The rows of R fall into several groups, which share some directions, and each row is roughly a mix of its group's hidden directions.
R (98 x 10):
[[-26  -3 -16  17  21 -14   4   1  13  -7]
 [ 21 -19  19  -6 -11  21  -3   7 -15   5]
 [ 28  -4  21  -5   2  21  -7  -5 -15   6]
 [ -7  10   7  15  -9 -26 -17 -19  10 -11]
 [  7   2  -4  -9  28  16  17  24  -6   3]
 [ 19 -20   9   2 -18  -9  18   0  -9 -21]
 [ 14  17  -5  -3  16  29   9  13  -7  11]
 [ -4  19  -7  19  30   5   9   7  13  -8]
 [ 29  -3  18   1   6  -8   6   1 -15 -24]
 [ 29  -3  24  11  -3  21  -1   4  -5  -4]
 [ 20  -8  18   6  17   0  -1  22  -9 -20]
 [ 27  10  17  -9 -18  17 -11  -6 -11  -1]
 [ -1 -40  10 -17   5   5  -3  -4   4  -2]
 [-26 -14 -15 -13  20  -6 -10   9  14  -1]
 [  9  18   1   9  33  10  10  11   8 -11]
 [ 21  11  11 -15  -9  28   6   2  -2  16]
 [  4 -29  19  -9 -25   5   9  -6  -2  -3]
 [  2 -21  12 -12  -7  15  26  11 -14   8]
 [-10  17 -20 -13  11  15 -22  -6  -2  17]
 [ 17 -10  17   9   1   2  24  16  -7 -20]
 [-24 -22 -10 -11 -10  11 -10 -11  14  13]
 [-19  18 -15   2 -13   1 -29 -10   5  -4]
 [  1 -22   8 -12  -6 -23   2 -12  21 -16]
 [ 10   1  28   4  23   2 -10  -5 -22   7]
 [-15  27 -23  -5  20  -6   5   8   4   4]
 [  4  -6  18  16  -3 -20 -10  -2 -14 -27]
 [ 14  26 -12  19   5   3  -6   1 -24   8]
 [ 27  -5  20  -1   4  20  20   2  -3   9]
 [ 19  -3  24   6 -13  19 -10 -15  -8  13]
 [  9 -17  24   6 -23 -14  12  -5  -2 -14]
 [ 23  12  16  -2   6  24   9  17 -11   9]
 [-22  -7 -24  -5   8 -10   1 -12  24   8]
 [  8 -20  14 -12  -7  30   0   0  -8  17]
 [ -7  28 -21   8  15   8 -12   3  -9  16]
 [  4  39  -6   6 -12  12 -12  -2  -1   3]
 [  4 -22  24  -2 -25   1  14   0  -3 -12]
 [ 19 -17  17   3 -16  -9  -4 -13 -16 -18]
 [ 20  28   1  -5  14  11  19   8  -1 -10]
 [ 18  -5  17 -11  21  11  -5  22 -15   5]
 [-12 -21   1  -6 -19  15 -21 -18   7   8]
 [ 26 -13  16  -8  -3  -9  19   1 -16 -14]
 [  0  10  -4  -5  27   0  13  26 -16  -8]
 [  8   9  20   3  19  10 -10 -18  -1  25]
 [  2  28 -21   4  12  21   3  -4   8  12]
 [-10   2  22   2  16 -15  -5 -22   8  20]
 [ -2  29  -7  -3   4   9 -13 -15   2  26]
 [ 25  -6  35   5  -3   6  -3  -7  -8   3]
 [  5  15 -31   0  21   0   6  12  -6 -15]
 [ -5 -16   5 -30  13  10  -7  -3  22  -7]
 [-12  20 -10  -5  20   3  -2 -15   7  27]
 [ -7  20 -10   3  17   3 -16 -22  10  20]
 [ 16 -21  20   2  11  17  14   6   3  18]
 [  9  -5   7 -18  25  17 -16   4   7 -19]
 [ 20 -15  13  -9  12  11  17  14   1 -21]
 [-14  -3 -13   6  22 -26  13   8   2 -17]
 [-12 -19   0   1 -28 -12  -4 -22  12   1]
 [-19 -18 -17   0 -26  -4  17  -9   0  -8]
 [ 10  33  -3   8   5  20  18   3   5   8]
 [ -3  12 -17  15  -4 -27  12   5  -3 -22]
 [-20  23 -21  18  -3 -18  -4   1  -1   5]
 [ -4  17 -13   3  14 -24 -19 -15  14   6]
 [  1   2 -21 -10  27  14   7  23  -5  -2]
 [ 16  -6  36   9  -3   6  11  -2 -15   1]
 [-13 -21   0  -7 -18  25   7   5  -6  19]
 [  0  29 -15 -15  -3  -8  -6   0  -5 -26]
 [-24   8 -18  -6  11 -23 -17 -12   0   3]
 [ 23  -1  12  -8  17  11  28  12  -2   1]
 [  4  24   0   5 -29  -7 -19  -4 -13   6]
 [ -9  10 -16 -27   5  -5  -7  16  10  20]
 [ 16   2  15  21  26  19   8   4   9   1]
 [-16   6 -14  12 -10 -35   6   3  -9  -3]
 [ -5 -14   3  18 -11 -19 -11 -19   7 -22]
 [-16 -25 -18 -21  -6   4  -5  -4 -12  13]
 [  7   9  -8  15  20   3  22  24  -6 -12]
 [ 24  22  17   3   9  20   3  11  -2  10]
 [ 11   5   8 -10  14  25  16  14 -14  18]
 [ -7 -15   3   6 -31 -16  -4 -16  13  -9]
 [ 12 -14  24  18   0 -24  13  -1  11  -4]
 [ -8  -4  11  -6 -17   6 -21 -19   0  26]
 [ -5 -11  -7   0  -1 -20   6 -14  -4 -35]
 [ 11  -7  16   8 -33  -4   4   5  -8 -19]
 [ 16  13  11  -8  11  12  11  29 -14   1]
 [  2  26  -4  18  27   0  10  14   6  -3]
 [-12 -19  -5  -4 -31 -18  -2 -14  -9   2]
 [ -7 -20  26  -5 -25  12  12   4  -1  -4]
 [ 22 -21  27 -13  -7   6   1  -8  -1 -10]
 [ 23 -19  -5  -5 -19  -7  11  -7 -15 -18]
 [-20  24 -18   1  13  11 -12   7  16   8]
 [-19  -1 -20  -1   7 -24   8  12   7 -21]
 [  1 -16   9  -6 -13 -23  10  -4  12 -28]
 [ 20   2  28   5   8  22   6  11 -12  -2]
 [ 13   8 -14   3   4 -21  10   3  -4 -33]
 [ -4 -15 -18   4   4  -6  29  19   4 -16]
 [  4  -7   6   4   3  24  23   1  10  28]
 [-22  24 -17  12   2 -21  -9  -3   8   2]
 [ 10 -26   2  -9   6   5   8  27  -8 -16]
 [  3 -19  16  -6 -11  -5  20   8   5 -28]
 [-11 -27  -1   6 -25 -15   2 -17  -5   2]]

Here is one row of each group, with its name. Which group are the others in?
[ 20  13   6  20  15 -24   6   2   0 -14] -> G
[-15  24 -28   2  14 -11   1   5   7  -8] -> L
[-21   9 -10   8  -5   5 -33  -4  10  10] -> J

[  0 -23   3  -4 -11 -29   5 -13  17 -11] -> G
[14 16  5  4 16 17 24 14  5 16] -> J
[ 22  14  15  -9 -10  24 -19  -1  -5   6] -> J
[ 17   3 -20 -14  28  18  -7   2  -4   5] -> G
[ 22   5  14   4 -15  17  20  20   0  -7] -> L
[10 19 16 -2 -1 21 16 -1  1 26] -> L
[-28  12 -20  12   3 -16 -15  -1   7  -5] -> J
[-10  13 -15  -8  15  25  16  -3  20  -2] -> J
[ 10   1 -12  10  16 -15  21  16   2 -24] -> G
